128 stands for zero in the data rows.
Here are some points:
[125 125 124 125 126 126 116 115 112 114 112 115 114 114]
[147 147 144 145 148 148 152 153 154 152 154 140 142 141]
[151 152 152 153 150 153 154 157 155 157 151 141 142 140]
[162 160 150 150 162 158 158 159 168 171 181 182 182 200]
[126 128 135 133 135 135 138 125 123 122 124 119 123 129]
[118 118 120 122 124 106 107 108 111 111 113 113 115 115]
[102 103 114 115 100 101 104 104 105 110 108 107 109 110]
[153 152 158 158 150 152 157 159 159 159 151 156 152 140]
[137 137 137 136 143 140 139 139 124 126 127 127 122 124]
[124 126 129 130 128 128 116 115 115 113 112 113 118 115]
[109 112 119 119 102 100 106 107 106 109 111 113 108 112]
[124 123 123 121 132 127 119 113 110 115 121 119 118 122]
[124 126 126 125 135 134 122 117 115 118 121 118 117 119]
[107 108 107 105  99  98 104 102 104 106 111 109 108 107]
[107 104 108 108  87  93 102 102 105 103 100 102 107  98]
[127 126 132 133 121 120 114 114 113 112 107 111 113 110]
13 more points follow, each with its number after it:
[128 127 143 143 137 134 140 135 121 120 112 118 123 118] 0
[150 148 143 143 149 150 150 151 151 154 157 142 138 144] 1
[120 117 127 126 119 110 111 112 112 112 106 110 112 106] 2
[ 79  78  65  65  94  92  94  95  98 101 112 104 102 110] 3
[128 127 128 127 131 130 117 115 117 116 114 118 118 119] 4
[113 113 121 124 102 104 105 107 104 106 105 105 111 110] 5
[153 152 159 159 146 152 159 158 160 160 153 158 151 141] 6
[154 152 141 141 165 163 149 159 160 167 185 177 173 176] 7
[166 166 154 153 158 158 162 165 164 170 171 176 185 187] 8
[134 133 131 131 150 147 141 144 144 135 135 132 133 138] 9
[155 157 156 156 152 158 156 157 160 161 158 164 157 150] 10
[ 81  81  72  74  88  91  94  98  96  99  99 100  99 103] 11
[140 141 143 142 143 146 146 149 144 131 129 126 129 129] 12
Which of these numbered points is nearest to each point below, ignoring the 3 directions in which the first points spread most? Its number follows each.
[127 127 127 129 140 137 131 122 117 124 128 122 114 130] > 1
[143 144 136 136 154 151 150 150 152 156 162 140 137 146] > 1
[100  98  89  89  94  97  95 102 102 105 109 110 106 109] > 9
[123 125 128 129 129 124 115 110 113 113 114 115 112 117] > 4
[114 113 120 120 116 106 105 108 109 106 114 108 115 114] > 2
[162 164 154 153 155 158 157 160 165 166 165 172 178 176] > 8
[107 105 109 111 108 106 100 100 107 111 120 116 108 119] > 1
